rotation ticks, each row followed by its count of ticks:
The counts run from 0 to 543.
[149 121 149  98 101 143 147 129 163 125 141 167 140  93 149 118 161 131
 153 119 150  88  79 121 157 121 131 182 104 129 162  87] -> 241
[147 146 162 149 133 116 106  97 172 127 146 122 109 140 183 137 128 143
 189 128 141 106  75 100 137 130 149 154 171 123 118  96] -> 299
[152 147 137  91 127 132 145  86 122 122 161 104 117 154 162 126 101 137
 176 130 129 118 112  69 139 141 177 160 155 144  73 138] -> 156
[100 100 131 104 116 154 108 129 131 136 145 113 160 151 146 116 135 117
 201 129 152 138  96 124 108 147 134  73 100 183 128 107] -> 205
[148 108 125 134 153 121 137 103 125 165 111 110 158  99 172 146 123 141
 188 165 125 116 111 132 130 147 159 135 130  99 201  94] -> 119
[ 92  83 126 108 124 167 113 104 121 158 133 136 141 166 147 147 130 120
 196 122 158 116 107 107 117 144 157  82 109 168 140  92] -> 207
[107 160 150 116  89  99 146 117 122 141  78 135 145 143 173 173 156 113
 163 135 150 137 114 127 175 120 102 155 104 141  92 157] -> 191
[147  75 142  98 123 143 145 135 151 116 124 126 151 112 162  99 130 130
 179 102 150 104 129 127 118 152 181 100 118 157 158  74] -> 62
[140  76 126 114 112 138 128 121 163 159 127 125 155 106 148 100  90 134
 159 113 159 107 146 113 128 125 201 113 161 170 138 150] -> 453
[120 124 153 117  90 117 124 110 159 117 117 150 179 144 152 107 139 165
 162 125 140 153 125 150 134 127 110 161 139 111  84 198] -> 393
[113  89  93 139  69 126 156 154 129 148  86 142 146  93 173 106 103 144
 159 111 129 111 138 136 138 119 142 113 110 143 142  65] -> 363
[143 107 162 121  99 133 109 113 191 142 142 159 194 119 146 102 107 174
 146 135 117 131  85 153 114 127 156 110 154 130 129 144] -> 397
[ 82  67 118 145  98 120 136 114 127 129 102 166  95  97 155 105 128 159
 167 135 142 148 126 121  87 129 143 177 145  99 117 142] -> 72
[172 110 151 131 104 116 128 103 109 113  99  93 136 149 150 124 148 147
 156 122 203 169 136 164 118 110 107 130 117 173 156 113] -> 283
[162 137 150  99 146 117 132 110 168 134 104 121 137 128 170  82  68 129
 159 107 145 141 123 135 134 150 151 107 156 162  91 176] -> 56
[149 135 140 100 113 145 137 116 166 135 132 162 124 114 167 136 161 115
 157 128 130  83  81 119 172 127 111 193 140 133 136  82] -> 243
[143 139 149  96 149 126 125 101 103 157 133 174 125  89 145 129  96 132
 129 108 178 110  98 116 177 158 127 101 112 164 160 164] -> 433
[167 130 145 115 146 134 121  92 175 168  92 143 130 139 169 108  73 133
 149 115 161 132 115 144 131 132 151 123 178 142  95 171] -> 54
[145 113 135  79 127  91 133 109 151 139 135 130 137  93 140 116  82 121
 141 146 108 115 111 131 167 163 181 105 132 194  97 147] -> 256
[143 104 161  98 122 118  97  58  84 118 111 160 119 129 155 150 145 145
 112 124 146 128 136 146 168 154  94 149 144 169 134 140] -> 88
[105  94 129  91 149 120 153 102 118 101  89 132  97 135 191 127 138 112
 188 129 119 120 152 107 135 176 128 165 154 126 129  95] -> 67
[155 106 129 116  70  91 119 118 125  92 131  94 115 105 154  93 161 119
 148 154 123 159 107 112 133  95 136 130 119 195 147 136] -> 81
[156 118 158 121  96  87 116 100  98  98 123 113 138 107 141 121 143 159
 128 126 157 163 125 178 146 137  95 152 103 186  99 120] -> 482
[186 139 142 113 103  95 147 109 109 104  98  73 122 144 154 120 140 128
 162 145 174 175 127 144 138 108 118 130 130 182 154 131] -> 281
[100 116 101  98 139 116 154  97  81 126  99 173  91 131 147 151  86 145
 171 158 124 133 133 152 143 168 105 162 164 135 140 117] -> 267
[121 146 113 100 105 150 145 150 152 145 100 127 148 161 149 130 154 100
 202 133 175 135 112 146 125  95  95 176 139 148 118 154] -> 48
[ 92 115 167  98 112 116 122 123 102 111 156 168 169  92 123 126 143 171
 154 132 164 144 102 157 137 152 114 156 110 137 138 183] -> 93
[153 140 101 124 135 151 122 117 150 160 132 164 114 159 156 131 128 139
 200 119 170  95  96 145 153 121 111 169 171 126 128  99] -> 443
[ 91 113 126 109  63 170 131 113 111 146 167 121 139 107 108 119 111 134
 138 153 159 150 109  99 125  96 108 161 104 181 158 142] -> 328
[113  92  87 146  82 106 155 121 137 150 131 158 155 123 148  74 109 178
 180 117 150 148 118 119 127 126 140 124 115  82 158 142] -> 217
[174 102 133  85 144 111 147 106 133 128 127 103 144 123 173 104 107 117
 157 128 124 105 150  95 153 157 198 116 163 155 142 139] -> 456
[132 148 129 146 111 109 128  82 144 148 154 134 120 155 139 139  56 169
 174 146 130 148  92 134 141 144 137 128 168 150 105  91] -> 500
[137 117 155  86 103 136 159 135 150 117 152 152 156  77 139  90 162 143
 154 107 167 119  92 120 144 129 128 167  66 127 156 120] -> 239
[144 101 118  74 121  94 151 132 115 111 136 101 146 107 132 113 129 120
 182 155 117 127 116 147 145 160 179 115  93 183 115 122] -> 259
[151  85 140  94 126 122 146 149 160 111 124 109 157 105 150  73 113 131
 182  99 156 131 128 142 111 158 177  95 100 163 129 110] -> 60
[146  95 152 108 113 155 126  84 112 150  92 126 155 105 170 154 135 153
 134 185 111 147 110 123  81 108 171 151 141 117 148 137] -> 174
[108 127 143 123  81 159 131 118 125 144 126  92 125 126 162 122 152  97
 152 110 184 139 118  71 124  99 105 155  83 163 136 135] -> 528
[111  77 149  92 121 147 143  85 151 114 134 101 146 159 133 131 150 111
 181 154 131 163 121 126 108 168 142 133  91 159 130  94] -> 405
[148 135 123  99 114 140 162 114  98 141 144 174 137  98 124  96 109 170
 145 121 197 144  88 139 134 131 123 123  68 129 161 125] -> 39
[150 143 133 126  90 113 150 123 129 152 112 138 111 105 153 133  88 139
 144 163 146 132  93 102 138  78 166 118 175 162 191 146] -> 276
[111 120  88 112  87 108 133 126 141 139 117 124 145  97 157  91 106 116
 159 173  71 160 105 138 155 135  82 132 117 162 139 124] -> 24
[107  93 123 125 102 135 107 113 170 149 116 133 128 115 133 118 138 118
 169 139 151 147 106 166 120 125 114 193 125 159  55 154] -> 249
